(in the rows, 128 means zero)
First come named moves, each a turn or a mirror, each shown by rows before and after it. For each pair of rows after them, which moves, in which order, take the first row to the second? The first pair is done for you.
E (before -> after):
[168 120 147 111 182 135  90 123] -> [173 119 118 112 181 115 104 136]
[146 157 167 110 171 130 122 118] -> [156 156 123 104 174  96 144 136]
[113  83 140 144 116 154  92 108] -> [129  75  81 142 116 115 117 133]
Q (before -> after):
[ 95 162 158 107 171 155 130 140] -> [121 118 161 101 183 163 108 128]
[158 191 152 127 132 133 129 113] -> [139 152 169 104 142 124 145  81]
[119 143 125 126 137 123 133 128] -> [128 119 128 119 142 123 124 122]
[102  74 103 123 110 107 131 129] -> [127 103  84 148 104 115 106 158]
Y (before -> after):
[124 178 153 122 144 162 106 119] -> [138 181 149 116 142 154 114 113]
[110 110  95 146  94 124 126 153] -> [124 120  95 149  90 125 125 155]
[206 103 124 153  82 125 116  93] -> [194  96 126 128  91 109 148  75]
[132 127 128 128 111 117 117 127] -> [134 126 128 126 111 113 120 126]
G (before -> after):
[ 95  84 111 132 154 145 101 144] -> [104  68 110 133 126 141 109 131]
[141 163 145 134 115 122 133 114] -> [136 170 148 130 128 124 128 122]
[137 178 127  99 167 104 165 130] -> [101 174 129 104 175 112 159 146]
[117 105 132 146 111 142 121 128] -> [136 107 128 144 105 137 126 118]
Pairs:
(2 to 4 moves a pair)
[121  97 114 138 154 116 115 147] -> [ 95 127 111 146 124 115 137 152] -> Y Q G
[103 103 100 108 139 108 135 183] -> [167 141 100 126 121 122 113 186] -> E Y Y E
[188 138 117 118 117 108 135 111] -> [166 169 119 122 110 110 146 119] -> E Q E
[ 79  95 144 130 125 142 113 130] -> [ 88  92 109 134 123 122 120 152] -> E Y Q Q
[120  93  89 138 110 106 119 153] -> [135 104 149 143  91 148  94 113] -> Y E G
[ 87 112 144 108 176 127 113 130] -> [139 124 100 126 171 121  95 159] -> E Q Y
[165  88 110 117  77 114 138  88] -> [179 161  96 109 106  93 161 107] -> Q G Y
[137 194 137 132 163 138 133 147] -> [ 82  83 157 128 147 152 117 123] -> G G Q
[145 157  88 110 138  87 165 151] -> [ 87  91 113 136 148 130 101 177] -> Q Y Y Y
[ 86 121 165 135 144 171 113 132] -> [145 121  79 147 128 128 121 176] -> Q Y G E
[100 101 130 122 116 128 148  96] -> [122  99 104 129 105 116 148 109] -> Y E G
[129 104 168 123 125 167  86  96] -> [102 157 175 126 130 169 105 105] -> E G Q E
[104 107  68  84 231  82 150 169] -> [ 23  69 160 125 182 166  94 145] -> Y G E
[155 163 154 133 160 148 103 134] -> [145 151  99 130 162 106 128 167] -> G E Y
[125 133 176 127  64 144 143  78] -> [146 168 174  96 127 127 160  73] -> G G Y
[123  90  98 119 131 111 152 120] -> [ 95  91 133 140 124 154 112 129] -> Y Y E
[176 113  93 136  80 105 141 107] -> [151 170  97 124 182 107 122 155] -> G G G Y
[119 134 134 139  63 120 163 124] -> [164 146 146  94 142 107 164  99] -> G G Q G
[119  98 116 100 223 116  71 140] -> [154 193  91 101 202  87 124 146] -> Q Y Y Y
[132 118 142 110 167 116 151 100] -> [ 94 143 130 139 165 134 124 156] -> Q G G Q
[ 99 126  78 103 140  85 153 189] -> [ 98 115 186 134  71 172 100 123] -> G E G Y
[125 136 106 142 197 114  96 189] -> [113  92 127 130 203 122  89 169] -> Q Q Y
[158 176 118 114 177 121 121 141] -> [ 71 139 150 131 153 152 104 149] -> E G G
[151 170 176 141 101 151 120  85] -> [133  79  96 109 135  83 156 103] -> E Y Q Y
[100 134 128 159 108 162  83 165] -> [124 117 141 127  60 133 148  91] -> Q G G
[ 88 109 102 110 118 107 169 117] -> [ 65  95 122 137 113 145 126 134] -> G Y Y E
[170 148 144 139  67 154 111 104] -> [103 119 158  84 131 119 165  79] -> G Y Y Y
[126 102 121 120 175  90 125 167] -> [116  84 115 124 154  88 131 162] -> E G E
[143 122 101 126 110  94 176 133] -> [175 130  93 135 138 108 142 154] -> E Q E G
[ 76  86 106 129 157 115 136 145] -> [125 118 133 172 115 164  78 149] -> E Y Y G
